In the data rows, the value 128 means zero.
Here are some points, one per row:
[ 96 190 135 103 126 107 159 190 140  11 183  64 119 122  99 103 137 157
  98 166  86  95 178 190  99 117 205  90 126 171  79  38 116 158 168 165
 142 115 114 126 190 156 142 149 143  98 146 183 133 131 154 165 161 142
 121 186 162  99 127 102 197  90 150 136]
[ 93 119 124 151 125  93 179 146 145 116  17 117 117 146 112 106  94 157
 130  61 117 166 168 121  97  92  85 133 103  88 130 123 158 104 128  30
 164 146 153 117  93 176 132 166 146  83 109  75 106 131  94  32  81 138
 175 181 161 216 139 171 137 158 117 164]
[ 89 142  87 164 140  93 126 113 119 148 104 146 132 155 141 119 110 130
 120 198 137 165 143 154 119 172 184  88  68 130 160 173 130  45 155  70
 133 114 148 135  90 139 106  95 105 140 144 137 156 165 145 189 124 158
 151  77 108 211 150 109 185  74  59 148]
[166 121 121 135  63 202 174 203 144  88  83 127 120 118 144 110 192  77
 155  56 146 113 138 155 135 174 149 159  89 143 152 136 160  77 142 183
 108 121 122 176 121  46 121  93 126 137 126 156  97 128 161  42 162  91
 129 186  95  99 130 135 127 112 106 109]
[115 168 160 131 114 134 206 133  93 176 117 129 145 140  98 154 121 157
  81  85 105 130 160 127 157 102 118 136 159 133 112 113 149 202 171  59
  97  95  93 126  90  77 110 128 153 195 121 162  82 166 139 164 172 161
 100  78 104  78 126 138 123 159 159  91]
[135 130 118 112 120 139 188 104  26 142 134 176 126 121 168  80 172  93
 169 139 103 105 113 143 122 100 178 149 129 136 120 117 121  78 121 158
 124  88  78 124 143 163 119 126 106 113 106 131 125 111 121 133 138 175
 111 133 180 164 105 122 124  62  67 189]
[121  85 115 106 133 139  80  53 102 125  73  94 140 116 167 112 127 117
 157  83 111 129 127 133 159 194  98 110 171 163 111   6 149 168  81  63
 150 154 148 169 199  69 110 119  92 146 116 112 131 147 142  90 150 154
 136 156 128 139 137 153 130 147  68  83]
[155 107 167  92 178  84  98 125 151 140  89 111 134 108 136  89 186 103
  75 139 130 136 128 117 112 108  55  47 172  94 165  84 147 184 145 124
 154  86 165 124 114  61 105 121 135  72 139  75 117 137  62 191 125 114
 164  60 118 182 143 134  97 213 139 137]
[109  78 140 107 159 198  64 105  84  80 184 143 147 147 106 168  97 115
 149 185 118 131 151  80  99 150 174 141 143 133 101 191 167 172 101 156
 122  46 133 117 102 155  94 112 143  88 135 136 111 161 152  55 106 114
 145 156 127 116 155 110 108 152  74  62]
[ 98 102 104 208 157 108 153 130 143 142 148 151 144  90 130 170 112  52
 156 132 154 145 125 104 115 131 114  94 123 121 153  43 142  82 107  68
 114 123 116 150 121 218 162 130 126 152 141  95  79  96 148 176 100 103
 177 105 144  92 131  95 118  91 181 154]
[190 106 110 155 103 117  62 205  96 202 119 120 108  91 169 101 147 121
 146 145 145 110 138 102 187 104 100 125  87 146 162 107  64 122 145 140
 131 122 173  80 117 111 131 134 106 160 175  81 177 171 122  92  59 148
 154  81 110  83  88 128 131  92  58 131]
[188 160 147  93 131 138 149  86 146 181 104  98 124 169 115 119  91  97
 150 175 152 181 145  44 125 116 162 121 114 110 174 119  62 150 141 141
 123 152 130 122 101  91 102 172  94 125 101 119  94 109 139 164 138 102
 109 205 150  78 151 126 115  74 128 150]
[ 86 139 117 174 183 145 170 154 127 151 130 120  86  98 157 103 185 116
 238 155 117 157 108  75 141  90 135 159  61 145 144 193 125 115 111 102
 135 169 141  95 153 126 132 103 117 136 110 127 137  88 118 202  81 134
 159 130  64 141 123 154 140 113 211 149]
[180 153 144 163 124 206 137 142 161 163 132 118 116 162 138 168  93 145
 107 116  99 116  82 143 117 166 110 168 164  78 117 138  93 197 111  79
 116 135 144 113 157 174 174 117 120  71 129 101  69 102 101 158 218 120
 139 100  70 115 111 138 140 135 170 122]
[123 111  67 103 101 111  87 138 190 183 192 141 125 138  93 102 182 144
  60 155 124  89  85  64 124  77 141 135 175 133 107 235 132 180 133 139
  88 128 120 147 123 138 142 128 154 146 138  99 121  94 145 178 181 121
  98 170 157 152 112 104 161 135 190  60]
[163 142 143 117 146  74 160 138 226 114 116 131 101  52 110 146 141 165
 142 112 148 126 147 150 126 131 131 162 167 116  62 255 145 113 115 174
 137 122 157 154 124 148  96 132 126 202 142 128 130 106 125 101 203 148
 145 128 192 156 159 115  64  96 140  85]
[161 138 112 138 133 166 177 106 132 152 231 117 137 130 171 119  89 114
 136 175 109 102 158 117 136 130 125 145  78  88 170 125 155  68 210 142
 145 141 157 150 137 162 142 103 121 134  66  88 198 115 140 134 107 120
 125 101 142  43 132 130 131 168 101 178]
[ 90  78 154 122 156 142  63  79 163  98  78  76 113 124 121  95  63 198
 115 141 122  88 137 150 129 156  56 129 104 113 153  92 171 136 163 165
 152 147 100 111 117 231 140 115 126  96 118 125 105 149 109 177  66  54
 154 160 116 124 107 124 103 151 118 126]
[ 11 116 144 123 142 119  85 132 132  65 137 134  86 128 121 212 145 125
  48 122 141 111 143 144 130 145 160 124  70 104  78  68  95 137 131 182
 120 176 107  72 101  77 108  96 161 107 136 100 107 137 111 196 185 128
  96 108 118  96 130 160 167 137 176 178]
[ 51 115 175  72  74  68 200 136  92 179 101 140 143 153 129 128 100 163
 173 118 137 105 116  79 160 132 147  66 138 113  91 196 103 192 101 204
 119 124  72 124 126  96 118 165 126 109 154 145 173 131 166  55 104 160
  74  93  92 107 109  94  80 175 128  76]
[ 89 157 126 119 108 118 132 121 167 180 200 127 168 143 158 105 125 128
 137 119 145 162 106 154  94 141  52 133  96 180 150 113  83 139 100 140
 146  67 146 130 117  92 144 114 112 199 128 116 134 121 109 157  87 158
 150 171 104 117 120 157 156 113  78 177]
[102 166 129 214 116  81  26 107 104 130 118 135 136 157 161 147  67  50
 167 142  80 109 124 136 109 100 168 123 213  98 139 152 131  87 116 160
 105 157 139 133 157  76 122  96 113 146 100 148  84 108 102 187 101 138
 119 134 158 138 111 122 156 124 126 139]
[170 158 149 113  99 170 103  86  80 141  56 140 143  94 155 134 129 125
  94 111 128 143 161 216 158  90  86  97 105 160 173  96 115 101 183 102
 117  91 143 141 129 137 125 138 128  46 122 124 179  90 102  37  91 132
 144 128 134 152 130 162 109  99 185  93]
[149 135 110 135 102 136 141 142  37  94 106 117 143 115 103 113 113 146
  82  98 142 136 130 107 103 199 102 162 152 184 113 142 107  74 105  88
 123 139 128 154 144 146 137 152 138 145 125 116 170 130 128 129 135 103
 109 119  82 144 109 125 113 170 169 151]
[191  89 109 128 166 147 151 115 114  85 150 158 128 151  97 160  92 157
 106 103 155 139  56 157 183  92 120  92 186 146  78 203 166 127  82 145
 129 143 151 104 159  94 135 121 144 113 140 143 116 157 142  84 142  90
 114 151 131 124 156 106 107 101 108 193]
[161 157 113 104 139  87 109 155 177  71 146 207 116 162  99 134 166 115
 105 154 118 146 101 129 143 139 168 174 124 134 116 129 138 125  89 125
 122 146  99 143 106 175 137 116 147 130 171 164 153 104 114 165  99 115
 123 131 113  99 139 123  97 153  57  19]
[150 107 126 107 171 135 145 152 134 124 146 116 154 157  90 114 102 151
 130 138 182 128 119 160  77 107 100 159 161 104 106 123 133 115  99 186
 140 192  70 117 124  83 153 162 128 160 135 200 132 125 123  39 152 149
  86  63 172 138 129 136 160 148 194 103]
[150 114 139  97  75 128  60  87 160 104 188 130 134  99  99 177 203 164
 161  64 130 121  96 134 128 128 162 160 108 120 168  71 129 136 132  93
 130 147 136 130 133 170 146 179 146 134 115 198 169 173 172  92 114 115
  74  94 152 181 127 108 107 143 124 183]
There is one direction along which these points spread out most. Take the direction at right angles to it along which they spread out most. Go by this last direction. How far along it is each point below, from 0 to 99? 50 is the average, and the first point above lies past it. One standard deviation of the points above along it is 16.
[ 89 142  87 164 140  93 126 113 119 148 104 146 132 155 141 119 110 130
 120 198 137 165 143 154 119 172 184  88  68 130 160 173 130  45 155  70
 133 114 148 135  90 139 106  95 105 140 144 137 156 165 145 189 124 158
 151  77 108 211 150 109 185  74  59 148] 69
[163 142 143 117 146  74 160 138 226 114 116 131 101  52 110 146 141 165
 142 112 148 126 147 150 126 131 131 162 167 116  62 255 145 113 115 174
 137 122 157 154 124 148  96 132 126 202 142 128 130 106 125 101 203 148
 145 128 192 156 159 115  64  96 140  85] 47
[166 121 121 135  63 202 174 203 144  88  83 127 120 118 144 110 192  77
 155  56 146 113 138 155 135 174 149 159  89 143 152 136 160  77 142 183
 108 121 122 176 121  46 121  93 126 137 126 156  97 128 161  42 162  91
 129 186  95  99 130 135 127 112 106 109] 34
[ 89 157 126 119 108 118 132 121 167 180 200 127 168 143 158 105 125 128
 137 119 145 162 106 154  94 141  52 133  96 180 150 113  83 139 100 140
 146  67 146 130 117  92 144 114 112 199 128 116 134 121 109 157  87 158
 150 171 104 117 120 157 156 113  78 177] 60
[180 153 144 163 124 206 137 142 161 163 132 118 116 162 138 168  93 145
 107 116  99 116  82 143 117 166 110 168 164  78 117 138  93 197 111  79
 116 135 144 113 157 174 174 117 120  71 129 101  69 102 101 158 218 120
 139 100  70 115 111 138 140 135 170 122] 54
[ 11 116 144 123 142 119  85 132 132  65 137 134  86 128 121 212 145 125
  48 122 141 111 143 144 130 145 160 124  70 104  78  68  95 137 131 182
 120 176 107  72 101  77 108  96 161 107 136 100 107 137 111 196 185 128
  96 108 118  96 130 160 167 137 176 178] 69
[123 111  67 103 101 111  87 138 190 183 192 141 125 138  93 102 182 144
  60 155 124  89  85  64 124  77 141 135 175 133 107 235 132 180 133 139
  88 128 120 147 123 138 142 128 154 146 138  99 121  94 145 178 181 121
  98 170 157 152 112 104 161 135 190  60] 69
[ 96 190 135 103 126 107 159 190 140  11 183  64 119 122  99 103 137 157
  98 166  86  95 178 190  99 117 205  90 126 171  79  38 116 158 168 165
 142 115 114 126 190 156 142 149 143  98 146 183 133 131 154 165 161 142
 121 186 162  99 127 102 197  90 150 136] 67
[109  78 140 107 159 198  64 105  84  80 184 143 147 147 106 168  97 115
 149 185 118 131 151  80  99 150 174 141 143 133 101 191 167 172 101 156
 122  46 133 117 102 155  94 112 143  88 135 136 111 161 152  55 106 114
 145 156 127 116 155 110 108 152  74  62] 44
[ 51 115 175  72  74  68 200 136  92 179 101 140 143 153 129 128 100 163
 173 118 137 105 116  79 160 132 147  66 138 113  91 196 103 192 101 204
 119 124  72 124 126  96 118 165 126 109 154 145 173 131 166  55 104 160
  74  93  92 107 109  94  80 175 128  76] 33
